In the rows, zero is written as 128.
Each row of T is roughly a mix of the hidden directions of one of 3 groups; one row fits no group.
T (132 x 12):
[[173 135 154 120 103  93 105 178 158 137 189 114]
 [ 81 161 137 172 134 146 165  71 139 127 106 170]
 [127 118 186 130 102 143 158  98 193 154  90 132]
 [118  99 128 168 145 127 177 166 107 171 132 188]
 [107 158 146 108  84 121 155  49 130 138  91 139]
 [136 169 124 149 164 134  99 165 177  81 140  84]
 [158 142 146  86 143 102 131 139 189 145 156 187]
 [181  78 123 141  74 112  81 133  95 149 127 127]
 [153 137 137 121 108 144 130 209 117  91 153  79]
 [178 137 183  88  85 125 130 108 145 136 164  89]
 [143  59  90  96 146 112 138 129 130 168 129 182]
 [166 161 139 118  62 136 132 133 142 151 186 164]
 [200 152 157 100  72 123  98 128 114 104 148 129]
 [145 120 124 169 130 165 161  87 132 135 106 204]
 [126  81  78 131  84  95 114  71  92 135 123 121]
 [170 141 136 131  69 130 155 154 179 157 176 122]
 [ 68  86 106 119 113  79 171 116 143 157 118 100]
 [141 125 119 134 199 150 122 205 129 132 146 147]
 [144 129 122  94 142 189 139  86 108 111  68  96]
 [132 143  86  92 133 119  98 129  51  89 146 107]
 [155 164 126 160 141 187 158  80 125 117 133 178]
 [104 115 152  74  92 109 153  77  80 127  96 126]
 [151  75 125  78 133 139 111  69 120 113  91 162]
 [122 181 162 145  90 131 124  99 142  85 103  71]
 [116 148 150 148 145 146 153 169 124  91  76  64]
 [124 183 160  82 141  87 134 104 119 114  80  92]
 [155  59 115 121 130 106  70 161  97 147 128 102]
 [140 146 173 119  96 149 142  52 118 149 147 169]
 [173 105 121 114 175 154 124 184 115 156 135 180]
 [106 140 170  91 104 104 148  70 130 157  83  96]
 [152 130 134 156  52 145 122  69  98 144 108 122]
 [169 119 160  62 140 172 126 156 126 173 113 146]
 [119  62  79 155 108 129 108 144  97 178 122 145]
 [100 193 177 146 126 155 132 122 117  79 118  91]
 [ 94 153 167 136 125 119 147  38 132 147 122 144]
 [ 69 144 117 169 135 117 182 114 114  99  78 115]
 [ 77 114 167 153 183 134 146 137 121  86  87 154]
 [147 140 160 143 118  98 136 164 169 154 202 153]
 [139 132  76 144  94  96 138 148 151 189 165  94]
 [139 109 125 151 160 116 111 223 134 125 158 116]
 [155 109 145 145 106 107 158 175 153 166 194 145]
 [126  84 105 110 167 110 129 103  65  95 171 107]
 [190 111 139  99 179 150  80 139 133 112 138 168]
 [185 131 142 159 102 162 130 155 126 191 137 167]
 [115 132 143 141 146 143 127  54 124  98  59 111]
 [132 167 165 108 161 121 136 197 152 159 166 146]
 [120 140 114 164 169 100 111 205 108 123 166 148]
 [154  88 120  92 153 192 111 122 139 168 132 174]
 [123  88 151  90 148 103 103 129 111 131 124  45]
 [101 184 170 143  91  67 161 128 136 128 145 123]
 [122  67  90 168 162 128 126 144  91 125  79 148]
 [114 134 156  87 123 143 125  59 110 105  66 143]
 [145  83 112 145  56 102 111 148 104 171 142 106]
 [143 149 124 109  84 169 144  42 127 122 125 117]
 [182 109  90 101  79 138  79 169 119 133 131 106]
 [184  91 146 130  66 137 128 111 124 176 159 145]
 [117 100 123 160 123 155 154  83  70  97  88 161]
 [117 142 143  73 184 101 130 150 175 109 155 165]
 [190  80 110  88 131 140  97 178 134 136 129  99]
 [100 194 124 103 169 151 161 136 158  81 115 119]
 [147 173 187 141 108 117 166 164 136 166 141 168]
 [113 197 153  87 165 137 121 106 118  72 123 138]
 [116 133  98 114 135 153 142  43 114 138  77 142]
 [ 96 176 164 118 167  86 141 158 151  93 159 101]
 [ 81 136 123  99 137 147 101  74 165  87 130  80]
 [120 130 135  85  72 132 106  70 129 142 115  72]
 [136  67  67 132 122 150  95 141  89 149  92 134]
 [127 172 120 122  67 132 184  73 130 144 109 119]
 [100 153 164 170 172  94 130 141 141 157 128 189]
 [136 138 119 143 106 179 174  48 145 136 123 128]
 [116 103 109  57 100 100 100  68 128 134 134 108]
 [133  75 165 110  95 126 133 141 198 149  92 115]
 [146  75 100  86 115 161 100  84  80 146 112 138]
 [150 142 190 120  99 168 157  74 161 123 104 146]
 [124 125 109 114 125  66 118 109 113 138 186 191]
 [147  68 103  89 111 139 123  99 105 182 127 169]
 [153  55  76 137 144 161 119 123  97 146 108 156]
 [105 109 136  90 120  95 115  54 126 146  83 160]
 [ 95 139 156  91  71  99 146  64 135 130 115 106]
 [124 182 183 128  75 115 148 102 177 139 127 117]
 [104 142 128 106 112 130 107  81 121  74  99  60]
 [123  86  83 169 166 123 134 174  74 137 137 148]
 [115 182 154  89 148 118  87 103 126  77 109  90]
 [152 157 201 153 168 162 126 118 130 112 152 168]
 [125  68 136 141 147 118 107 182 187 162 118 113]
 [153  82  74 146 141 133 106 183 107 170 134 103]
 [102 139 134 111  95 133 153  43 141 144  82 128]
 [171 131 143 158 145 128 108 190 149 132 175 177]
 [131 105 133  75  79  82 122  75 118 119 118 167]
 [158 110 151  85 121 146  79  71  77 124 110 128]
 [142  81 173 112  83 144 137 114 196 136 105 124]
 [177 133 147 128  62 109 133 145 167 135 147  75]
 [134  78 183 127 109 108 123 150 196 144 117 155]
 [133 148 132  64  97 165 128  92  65 124 137 147]
 [134 185 114 128  85 140 171  81  96 121 156  93]
 [115 192 154 119 164 137 134  91 149  70  98 127]
 [ 88  57  87 144 154 138 139 136 108 175 109 119]
 [119 178 153 127 153 165 102 122 127  59 116  86]
 [114 122  99  85 135 137 132  61  93 127  71 107]
 [107  80 131  94  71  72 127 139 152 139 126  90]
 [183  72 101 114 131 166 111 183 152 114 126 126]
 [ 92 109 113 147 140  77 111  96 152 173 122 188]
 [146  87  87 154 108 155 106 101  56 125 103 115]
 [167 116 131 116  56 157 147 102 158 172 143 104]
 [176 159 170 114 104 164 114  91 136 131 135 190]
 [139  75 121 135 136 137  83  81  82 129  72 127]
 [136 146  86  97 116 161 125  48  93 117 106 129]
 [172 184 163 148  80 124 115 117  84  98 112 116]
 [103 153 137 159  55  86 151 130 143 143 142  83]
 [128 164 103 106 108 150 164 178 152 147 187 160]
 [102 135 144 138 184 142 131  69 126  93  70 130]
 [162 138 108  76 118 169  69 100 108 106  94 116]
 [106 176 140 135 108 106 106 145 175 146 168  66]
 [152 106 107 126 187 143  85 198 125 140 115 112]
 [ 91 184 159 118 170 120 156 115 177  96 127  97]
 [107 150 147 137 192 156 163  83 147  99  95 157]
 [ 82 124 159  90 145  89 128  85 104 135  69 115]
 [141  67 119  94 108 115 113  98 170 157  84 163]
 [ 98  97 104 149  70  92 148  84 108 143 104  90]
 [129  48 132 103 149  84 117 146 148 143  98 161]
 [152 108  85 193 115 152 102 144  73 137 124 102]
 [130  96  75 100  99 119  75 138 165 154  85 145]
 [ 82 168 149 136 145 141 177  75 162 114  99 108]
 [108 115 100 119 191 141  90 128  82 102  96 169]
 [138 147 134  99  53 122 169 145 117 128 148  73]
 [153 107  95 150 138 112 129 219 145 146 154 123]
 [136  56  72 138 152 145 130 142 149 172 129 151]
 [190  86  81 135 106 143  86 170 128 136 114 139]
 [ 93 126  93 119 179  98 117  83  66 123 116 148]
 [127  80  57 123  76 112 111 130 137 112 168 131]
 [102 115 106 172 191 140 113 153 137 125 104 188]
 [156 129 102 204 111 118 118 162  82 155 155 142]]

Here is one row from each group, named. Which group is each of the other rows in?
[102 150 170 121 172 179 141 125  93 108 138 184] -> D
[126 125  40 128 104  88 137 130 111 166 150 109] -> F
[ 90 163 155 142 166  74 133 168 159 106 157 102] -> Y

[104 147 108 136 185 114 106 157 179  79 152  99] -> D
[161 114  59 133 166 117 108 168 126 174 120 156] -> F
[121 140 139 143 180  94 163 192 159 124 144 168] -> D
[100 198 143 101 142 123 170 152 155  89 145  99] -> Y
[114 141 155  98 112 141 182  99 112 116  66  82] -> F
[135 106 115 190  81 153 144  81  91 125  93 133] -> D
[ 97 184 146 132 173 142 154 104 142 107 139 190] -> Y
[128 165 110 164 194 170 164 133 101 130  93 142] -> F
[147  63  97 116 128 139 137 135 114 194 131 174] -> D
[148 143  95  95 154 202 156 133 161 133 130 168] -> Y
[ 70 136 114 158 138 154 181  82 128 149 107 166] -> Y
